In the data rows, 128 means zero.
Some points, one per row:
[114 112 190 110 108 127  83  77 133 133 164 123 140 123 119 125 150 189 170  76 132 186 136 114 119 111 107 121 104 187 112 114 125 130 145 140 123 157  65 137 109 107 101  97 122 116]
[137 139 168 107 111 107 121 156 112 178 136 122 181 155 133 142  41 121  76  90 161 131 112 133 117  65 102 169 188 117 212 109 181 139 144 168 110 155 143  93 114  85 123 104 180 154]
[148 146  48   0  83 171  59 156 137  17 151 116 151  62 167 124 195 107 253 133 137  99 186  39  57 184 167 129 164 125 150 209  59  77 136 111 126   0 189 185 110  94 123 115  91 108]
[ 69 129 127 118 117 116 102  54 157 115 142 119  99  69 102 122 247 171 170 143 122 173 200  99 111  78 114 130  93  90  40 167  88 105 187 136  94 124  82 135  78 104 139 160  92 142]
[160 134 137 157  65 158 117  83 100 132 121  97 126 135 151 173 176 195 119 142 121  88 141 153  71 107 109 134 142  50 121 152 101 135  71 149 120  79 143 127 154 142 105  98 128 156]
[ 23 155   0 101  94 120 114 190 132 134  96 162  48  71 110 169 255 206 198 187 203  86 128   7 255 146 124 139 103   0 158 255  25  69 203 125 139  14 194 220 139 133 184 115  19 117]
[ 92 134  83 132 144  75 193  91 108  81  61 144 129 150 142 180 163 134  76 174 123 152 159 177 171 153 136 157  36  85 148 148  84 142 140 125 126 153 171 107 153  71 191  95  72 164]
[136 162  82 213 127  76 181 181  98 109  81 128  31 152 154 152 175 126   0 145 152  94 111 155 192 175 128 143  71  69 181 134  87 238 133  55 111 118 201 168 160 102 139 134 115 192]
[125 104 216 178 171 135 159 115 150 109 143 124 139  85 135 116 115 163 117 115 113 175 111 127 157 195  80  79 108 119 122  69 133 180 118 132 134 187 125 152 124 121  67 130 171  90]
[174  77 152  91 133 162  73 123 171 125 105  95 157 119  85 117  56 109 132  79 130 140 104 131  93 121 130 113 158 244 146  82 222 134  99 147  71 120  91 124 119 144 101 132 200 130]
[ 18  48  92 169 131 140 135 110 144 113  89 150  63 103  87 158 255 208 175 154 112  89 153   1 207 137 172 141 111   0  92 201   0  93 160  88  94  41 208 142 132 103 231 144   9 137]
[ 68 106  98 109 133 163 132 171 102  72 166 126 116 113 111 138 140 110 143 116 146 114 121  80 100 201 133 166 106  87 193 238 123  90 145 136 143  78 232 192 130 121 163 100 116 147]
[104 122  72 165 160 140 119 118 127 107 112 149 162  69 143 110 120 103 128 111 121  82  95  79 141 152 118 149  98 127 161 131  71 146 147 111 140 136 121 172 115 166 121 117  81 118]
[156  98 129 151 101 113 132  70 105 147 154 163 130 167 117  89  88 140 116 130  96 175  95 125 105 133  78 144  89 141  70 129 188 143 168 167 184 202  80 149  66 148 111 155 196 135]
Here are 10 more points, each followed by its number:
[139 114 118 186 107 125 163 125 101 126 130 172  79 199 175 118  54 150 111 116  57 132  95 153 183 129  70 144 149 149 157  79 167 109 101 162 119 156 102 129  97 149 160 100 163 139] 0
[157  95 230 210 145 128 178 113  87 122 127 113 195 125 110 132 122 162  65 123 118 142 148 158 140  43  91 130  71 178  80  32 139 165  58 144 165 203 100  39  89 116 108  64 115 114] 1
[ 36 122  67 180  73 135 147 153 131  55 124 205  56  85 154 187 217 183 177 172 236  96 121  21 218 182 171 144  91   0 105 255   0 176 124 112 158  19 222 220 152  48 255  65  73 175] 2
[140  98 173 157 184 150 105 167 127 160 113 149  98 163 122  98  26 115  17 120  75 112  72 255 110 125 117 161 113 151 148  64 210 146 115 169 117 207 110 109 124 136 116 107 189 131] 3
[ 62 131  95 147 148  96 126 138 152 139 131 110  67 104 135 112 192 128  65 178 110 105 102 114 193 136 151 181 205  91 123 178 120 158 140 146 158 109 183 136 166  83 158 176 117  82] 4
[208 146 170  97  97 127  77 165 156 154 136 123 192 143 122 102  48  45 149  98 109 109  87 150  96 185 143  83 186 225 168  19 255  74  62 107  88 150 111  92 100 205  44 138 232 137] 5
[140 125 111  12 191 218  74 120 172 181 159  69 168 106 102  59 105 129 147  63 118 137  32 166  72 115 208 158 175 199 179  25 196 107 183 227 160 129 108 112 154 139  90 202 147 112] 6
[180 145 179  99  91 119 115  94 113 151 122  88 121 140 137 125  56  82 131 109 129 185 116 178 129 108  76 155 130 147 146  68 255 101  73 147 145 180  72  57 110 151  72 109 152 117] 7
[151  75 192 111 182  70 151 121   8 119 135 164 137 152 140 141  60 177  71 121  62 151 104 182 139 112  62 171 153 174 138 104 255 148 126 161 134 208 127  91 113 207 137  92 209 119] 8
[ 76 129  33  66  96 105 115 151 189 137 111 137 138  43 123 184 199 130 196  92 139  82 140  62 137 146 196 121 146 106  97 235   5  87 187 130  94  84 167 214 163 109 138 140   7 119] 9
Which three of these numbered points are nearest to each point below, looking only along the 5 directions in which the first points spread most? Their numbers follow each, nearest first.
[ 86 125   3 167 155 118 143 159 135  63 132 253  64  95 112 158 255 238 189 213 167 152 156  57 246 100 176 161 109   0 110 248   0 131 208 111  86  53 189 220 169  75 211  97  13 119] > 2 9 4
[ 40 123 111 176 107 133 152 108 107  99 150 168  49  86  98 189 255 186 175 179 208 124 146  32 220 130 110 156  75  15 114 159   0 157 200 117 123  39 220 164 101 126 217  65   0 169] > 2 9 4
[144 125 180 205  88 140 182 115  37 112  79 109 130 142 112 148 122 166  78 138  90 110 183 129 125  52  15 101 123 145  97  75 154 191  79  90  95 166  57  72  99 154 124 115 117 154] > 1 0 8
[167 139 164  52 137 181  92 119 136 150 150 178 165 110  90 107 147  69 171  92 155 122 136 160  81 100 121  86 140 140 118 156 117  75 133 124 155 112 103 134  83 122  69 153 183 113] > 6 7 0
[203 144 165  47 171 182 138 114 123 148 160  63 168 208 111 110   0  46  78 125  44 137  86 255  29 167 148 187 148 224 216  13 255  71 122 196 153 194  52 118 134 158  47 143 255 140] > 5 7 3
[ 93 132 187 140 170 155 138  64 179 196 107  88  90 154  78 106 101  83  79 166  95  99  99 173  82 164 140 132  72 148 185  90 131 173 131 120 115 169 104 132 169 178 148 156 103 155] > 0 1 8
Here are 10 other points, each followed by its number:
[178 131 172 184 103 116 124 124 119 154 127 183 146 144 157 179  65 138  39 100 126 134 130 121  93 116  74  74 146 160 135  18 190 230 103 106 123 196 128  96 139 113 140 149 201 152] 0
[149 143 164 165 144  94 131 131 131 104 136 116 149 144 128 143 111 118 116 140 155 180 103 142  82  96 104  84  81 155  65  34 156 157  71 117 145 185  79 104 127 122 119 163 184 107] 1
[160 179 250 171 107  65 146 101 146 152 115 108 170 227 202 131 110 158  95 128  90 142 164 149 109  84  66 140 108 119  51  38 233 189  98 122 123 226  87  96 121 105 104 103 134  85] 2
[ 75 130  98 132 134 132 142 145 118  98 183 176 142  75 102 117 163 142 208 135 150 162 119  72 163 105 118 110 140  79  93 143  33 103 216 161  89  65 169 149  98 111 129 118  58 102] 3
[134 152 116 147 137 152 166 147 136  85  91 148 105 147  81 127 174 114  60 149 184 102 121  76 104 119  93  89 104 185  97  95 145 173 131 106 165 184 107 186 157 148 143 109  99 171] 4
[222 117  84  84 110 160  34 131 129 102 105  92 208 195 157  89  50  69 158 132  49  98 109 202  71 134 172  93 168 224 139 126 243  66  52 102  90 108  96 138  91 158  73 180 224 139] 5
[202 166 166  91 127 116  71 173 106 236 110  90 198 131 154  83   0 111 143  93  80 140 110 204  34 157 117 106 211 214 148  29 246 139 121 158 166 223  23 119 175 156  84 181 213 152] 6
[ 52 172  48  84 150 177 135 179 166  88 182 195  95  99 127 122 248  65 176 181 147 109 147  88 179  70 186  61 170  93 156 187  29  43 131 106  62  25 208 169 149  79 181 154  19 110] 7
[ 71 139  10  11  88 187 144 192 224 124 122 173 124 120 104  99 203 116 255 117 172  94 171  88 150 160 253 133 185  58 152 241   0  73 205 145  18   7 198 212  91  62 156 183 106  86] 8
[195 146 205 182 109 145 142  93  60 106 100 100 179 211 167 100 112 156  71 150 155 113 190 144 122 110  77 151  84 178  95  71 196 139 104 145 163 202 109 110 106 190  89 128 172 122] 9
The same question for these:
[122 105 123  99 127 109  91 152 145 110 148 173 161  49 137  51 223 128 148 104 139 145 118  52 171  37 125 103  73  95  62 181  49  66  72 127 155  77 126 122  42 123 127 110  95 150] > 3 7 4
[219  91 105  94 116 196  88 120 128 194 200  87 174 171  85 113   0  81 171  57  81 131  75 196  45 190 143  75 154 202 167 110 226  61  81 148 160 116  27  94 193 126  49 148 215 100] > 5 6 9
[ 68 168 151 205 147 107 199 135 114 129  66 194  71 123 160 163 161 142  41 180 148  80 114 125 140 154 130 159 134  61 153 216  46 157 147 100 144 152 165 145 172  59 147 113 118 155] > 4 3 7
[198 133 198 195 115 137 187 171  81 134  41 150 146 253 196 166   6 144  24 152  69 143 100 230  78 113  82 153 134 148 176  30 255 121  35 105 255 255  73  36 130 152 154 140 235 127] > 0 9 2
[215 135 180  71 103  92  50 119 145  96 205  64 151 148 182  78  80 111 169  55 165 144 107 176  84  80 169  72 156 194  73  59 255  87 107 110 125 156  54  86 101 185  52 142 160  85] > 5 6 1
[ 75 138 169 148 156 131  65  69 146 122 151 137 123  34 156 137 166 130 239 147 141 140 145  87 193  82 109  67 129  97  55  98  77  77 133 100 132  76  90 124 128 135 146 179  71  84] > 3 4 7
